One turn moves every row onto another: examples first, then more rows asked
Tiz: [ 11   4 -12  -3 -11 -26 -51 -10 -18 -10  12  -8  -2  20  32 -21  19  13
  -7   2  -2  26  -6 -15  36 -30 -10]
kal: [-10  24  -6 -27  12 -23 -27 -27 -19  -2  28   4  26   9  10  -8  47  -6
  20   9  -1 -11 -41  -5  19   7  12]
puga: [ 36 -22 -46 -20  17 -19 -35  -4 -10 -33  10 -14   1  36  -4 -20  11  24
   2   1 -17  -6  -5  -8 -12  19  -9]
Tok: [ 31 -36 -16  -2  24 -14 -16  -5  19 -20  11 -17  -4  44  16   5   4   9
 -16  -8  -1  -5  10  -8   9  15 -23]
lagen: [  3 -16 -42   6   0 -23 -43 -11   6   3  22   6  -4  26  17   1  21   0
   0 -12   9   8 -21 -29  54 -13  -9]
digi: [ 16   0  -3 -26   7  -6 -15  -8  20  -5  44   3   4  30  21  31  39 -26
 -21   1  13  -8  -8  -4  38   3 -15]
tosup: [ 31 -31 -21  -8  24 -18 -29   1  -3 -31   6  -5   8  43   4 -14  -2  26
   0 -10   3   5   8   1  -7  19  -6]
Fuv: [ 10  13 -26 -13  -8 -27 -45  -1 -17   9  33  15  10  38  30 -11  19  10
  -9  -3   5  20  -9 -10  28 -29  -9]
vuz: [ 17 -28 -28 -11  26 -26 -30 -13  -7 -20  22   2   3  40   3 -22   8  22
   4   2 -11  -2  14   6 -27  16  -4]
musis: [ 29 -27 -28  -1  16  -5   0   3  10 -25  23 -26  -7  35  13   4  18  28
  -9   3 -20  -6  15 -15   4  20 -19]
foter: [ 11 -22 -19  18  11 -10 -41   7  -7 -15  39   2   1  36   7  -4  29  32
  -5  -3   8  14  -1 -17  29 -34  -2]
kuvi: [ -3  13 -15 -37   1  -6  -8 -15 -12 -12  45  -4   4   4  21  31  61 -11
 -14   9   9  14  -7   1  20  -6  -1]
fubol: [ 10  -2 -28 -35   5   2 -18 -13  15   3  43   3  -6  35   9  27  53 -26
 -23   9  -1 -12 -10  -5  20   3  -9]
rop: [ 17 -11 -16 -15  12 -22 -35   5 -16 -39   2   9  19  30  -2 -21   7  29
  23  -7   5  10  -5   7   0  27  11]
kelad: [  5   7 -11 -26   4 -27 -40  -9 -22 -39   4   9  20   5   5 -13  23  10
  26  -2  11  13 -22   7  21  21  16]
Soka: [ 13  -2 -24 -26  -3 -15 -37 -17 -38 -22  29  -2  19   6  -8 -28  42  11
  20  -3   3   2 -20   0  13  16  28]
Lag: [ 12 -10 -26  -9  14 -21 -21   3 -18 -37  10  -5  20  22  -5 -23  22  42
  15  -6  -5   5  -1   6  -4  31  13]
vip: [ 30 -36 -31  -2   2   2  -3 -14   9  -6  20 -34  -7  37   8  -9  19  14
 -11  -5 -14 -10   5 -23  16  25  -8]
sese: [ -5   3 -26 -35  -4 -26 -40 -28 -19 -36  19   0   5  -1   3 -18  30   9
  31  10   2  11 -23   3  14  25  10]
bos: [-17  22 -16 -40  13 -28 -24 -31 -20 -19  23  -1  13   1  20  12  43  -3
  15  12   6  13 -32   2  10  -2  -3]
kovet: [ 24 -25 -34  -9  32 -26 -22  -8   0 -23  10 -12  12  43   1 -15   8  32
  -4  -8  -9  -6   1  -1 -17  20 -14]
vuf: [ 22 -12 -23 -14  30 -14  -7 -11  27  -5  41 -10  -1  44  18  20  26   0
 -15   9 -17 -25  -8 -17   6   7 -35]
gelu: [ -1   4 -34   1 -17 -15 -30   6  -4  10  34  17   6  38  24   3  23  12
   0  -9   5  17  -8 -20  51 -10   0]
sida: [ 15   9 -15 -33   7 -13 -15 -18  16   1  53  -2   7  28  18  22  52 -22
 -29   4   2 -18 -10   1  26   4 -18]
Rar: [  4 -19 -22  -5  21  -3  -3 -10  30   3  18  -7 -10  42  18  24  33 -12
 -18   8 -19 -16   3 -13  12  17 -14]
Pitiz: [ -2  20   0 -32  10 -30 -34 -17 -20 -26  18   9  22  -3  19   8  39 -12
  10   1  19  13 -26   8  29   2   6]
fere: [-11  30  -5 -30  13 -34 -26 -20 -19 -22  18   3  28  -3  16   0  49  -1
  11   7   3   3 -30   9  19   9   5]
Palon: [ 13  -8 -13 -10  14   3   6 -10  18  16  42 -13   5  55  20  12  27   7
 -15   3 -14 -19  -4 -15  14   9 -16]
tili: [  2  21  -2 -30   1 -20 -14 -20  -9 -16  43  -7  14  -4  23  16  62 -14
 -17   5   7   4 -13   7  31   2  -3]
Motuf: [ 24  -3 -14 -31   7  -9 -19 -30   1  10  60 -17   2  26  18   7  47 -21
 -26   4   4 -17 -11 -10  20 -10 -16]
rakal: [ 11  -8 -19   3  -2  -5 -58   5   4 -16  28  12   0  47  -3 -19  24  24
   6   8  -1   1 -17 -17  32 -24  -1]
goduk: [ -1 -20 -26  17  26 -27 -38 -10   1   0  24   2   5  31  20   6  21  17
  -3  -7   9  10 -17 -26  32 -34 -17]
vegi: [  5  16   4 -32   7 -18 -22 -11  -5 -13  42   8  15   8  24  26  50 -21
 -12   3  21   6 -14   6  34  -6  -4]
vona: [ 20 -43 -27   1  22 -15 -18 -16  11 -14  12 -20 -16  29  15  -4  19   3
 -17   1 -17  -4  23  -8  -3  16 -13]
zepat: [ 30 -36 -33  -4  17 -14 -11 -14  21 -18  18 -27  -6  37  11   0  19  11
 -24  -8 -10 -10   9 -10   8  24 -23]
Zimi: [ 23 -10 -24 -20   6 -12 -17 -19  13 -12  59 -12  -6  11  16  21  51 -22
 -21   8  -4 -19  -5 -11  33   6 -20]
gokev: [ 22 -21 -10 -10  17  -5 -12  -8  33  -7  25  -8  -6  44  21  25  21 -12
 -22  -2   2 -13   0 -11  28  13 -25]
gizu: [  6  -9 -19  -4  18 -18 -10  -5 -35 -16  12 -11  25  22   5 -23  24  40
  18  -7  -6   9  -4  -3 -10  15  18]
leke: [  0  25 -24 -35  13 -37 -36 -21 -24 -14  35  15  23  -2  11   2  50 -18
   7   9  -2  -6 -28   4  16   3   4]
Tep: [  6   8 -29 -15  20 -29 -21   5 -24 -28  -2   2  24  25   5 -16  17  30
  21   3 -22   2 -13  -1  -9  23   8]
gog: [ 13 -10 -18  -9  14  -8   4 -10  33   0  33 -14   1  42  22  23  33  -2
 -25   1 -10 -18   1 -10  23  21 -25]
Sotem: [ -7  19  -8 -16  10 -21  -2 -10  -4  -9  52   4  14   1  27  27  58 -13
  -1  11  -5  -7 -10  -2  31   5  -4]
Zofov: [  8   9 -29 -22  -2 -29 -30  -5 -38 -35  14   0  17 -12   7 -14  44   7
  13   2  -8  11 -10   1  15  20  19]
gira: [ 23 -27 -36 -12  28 -21 -27 -22 -13  -7   6 -20  10  42   3 -26   5  21
   3  -7 -11  -9 -14 -15 -14  15  -7]
Vagu: [ -4   7  -6   7  -6 -16 -48  -1   2 -13   3   1  -1  33  20 -19  17  24
  10  13 -10   9 -20 -21  38 -19  -5]
Rifu: [  6   7 -24 -29   4 -28 -42 -15 -22 -38  12   3  22   3  -7 -24  38  16
  18   0   1   3 -25  10  10  26  17]
fab: [ -2  -9 -24 -14   5 -21 -22  -7 -16 -33  24   8   9  23   2 -24  17  35
  31   6  -8   8   5   9  -6  31  15]
Zit: [ -3   9   4 -17   0 -11  -5 -26 -14  -2  43 -21  11  -5  28  10  59 -11
  -6   8   1  -2 -15  -9  35  -2   2]

Motuf -> Zit
Vagu -> rakal
Now find these:
Lag -> kovet
fubol -> kuvi
kelad -> rop
Tep -> puga

